(in the rows, 128 means zero)
Rotation paths and how fast each direction turns (degrees per step)
Each turn is a multiple of 5 degrees from 10 to 175, or 0.
Each row of a path follows its step; steps can be skipped.

step 1: [134 132 131 113 115 138 135 133 120 128 131 123 130 122 149 109 130 126
 125 117 128 136 130 128 136 120 119 132 125 136 127 135 125 122 129]
step 2: [153 129 129 124 138 109 127 121 121 124 120 124 133 126 132 125 124 110
 125 133 135 119 133 120 130 127 121 121 135 136 125 126 134 131 130]
step 3: [140 107 128 140 132 129 135 125 122 131 133 124 133 124 119 126 135 130
 141 126 126 139 134 114 131 128 128 125 117 120 123 117 114 125 137]
step 4: [132 133 129 128 117 132 143 130 120 141 114 129 122 108 132 124 122 136
 129 126 139 137 128 138 128 136 125 125 127 122 131 126 137 122 142]
step 5: [124 131 149 126 129 113 135 126 116 137 131 128 112 126 132 122 121 124
 127 121 119 126 137 121 134 124 116 125 132 141 122 124 131 136 123]
step 6: [126 130 120 150 134 115 117 114 131 128 131 125 124 122 128 131 130 116
 138 128 129 128 138 123 143 129 133 129 125 125 121 125 134 127 142]
step 7: [134 127 118 138 125 130 133 124 119 139 127 137 121 117 129 133 135 135
 132 129 116 142 137 145 123 123 126 141 118 125 141 123 120 132 125]
step 8: [122 135 134 120 122 123 135 126 142 138 116 114 114 128 135 132 123 123
 141 128 131 139 129 138 132 118 119 121 136 135 136 137 129 136 128]
step 9: [123 127 134 133 134 117 115 127 124 129 133 138 118 142 129 111 117 110
 141 134 125 131 125 123 121 122 136 132 123 135 132 127 125 134 138]
Speeds:
[132 127 132 130 127 132 122 128 134 126 128 123 121 129 127 128 127 129
 129 126 128 131 125 124 131 129 131 127 127 128 126 124 127 128 127]	130

step 0: [107 131 118 129 139 146 130 132 121 134 124 131 143 130 124 115 134 129
 137 122 120 127 116 134 132 127 121 129 118 133 143 125 133 126 132]
step 2: [125 143 120 118 118 120 134 136 123 125 124 121 130 126 113 137 123 129
 122 142 132 121 119 143 135 135 116 122 136 137 137 124 122 126 129]
step 3: [126 140 111 127 141 132 123 132 125 127 135 118 115 145 125 141 135 118
 124 129 142 132 119 137 135 123 130 134 133 128 128 124 122 141 129]
step 5: [134 123 125 137 126 128 147 139 111 132 124 132 123 121 123 126 148 130
 137 108 133 132 127 138 129 123 129 118 129 131 135 118 127 131 125]
step 6: [135 136 123 123 129 128 132 136 128 127 109 133 117 121 112 147 134 134
 130 125 123 136 135 128 130 126 139 129 112 133 147 133 129 128 127]
step 7: [128 140 130 126 127 130 133 137 127 133 138 132 139 133 114 135 128 133
 130 141 134 156 127 128 132 124 141 118 128 138 135 131 123 122 138]
step 8: [114 132 118 123 116 132 128 131 135 132 120 125 130 143 122 117 138 134
 135 131 135 132 130 127 129 106 134 136 132 128 133 132 120 133 146]
step 9: [117 113 122 129 128 137 132 141 134 125 130 141 121 126 116 122 137 132
 139 134 138 131 126 124 135 129 108 133 128 130 130 139 113 127 126]
step 10: [115 132 112 140 135 113 130 127 132 122 116 122 128 120 122 134 130 130
 147 121 138 130 127 132 134 132 114 117 126 140 126 130 127 119 136]
Speeds:
[126 124 130 127 124 125 130 131 134 128 132 127 128 136 130 130 127 124
 131 128 131 126 128 129 127 129 128 131 129 131 129 129 127 134 127]	70
[125 128 126 128 127 134 129 133 129 127 123 131 131 130 128 123 120 131
 130 130 126 130 129 126 129 124 130 130 128 133 127 129 129 125 128]	45
[125 123 125 131 126 122 127 133 121 128 127 129 129 125 126 129 130 127
 128 127 124 125 130 126 123 129 127 129 127 131 127 131 125 128 125]	85
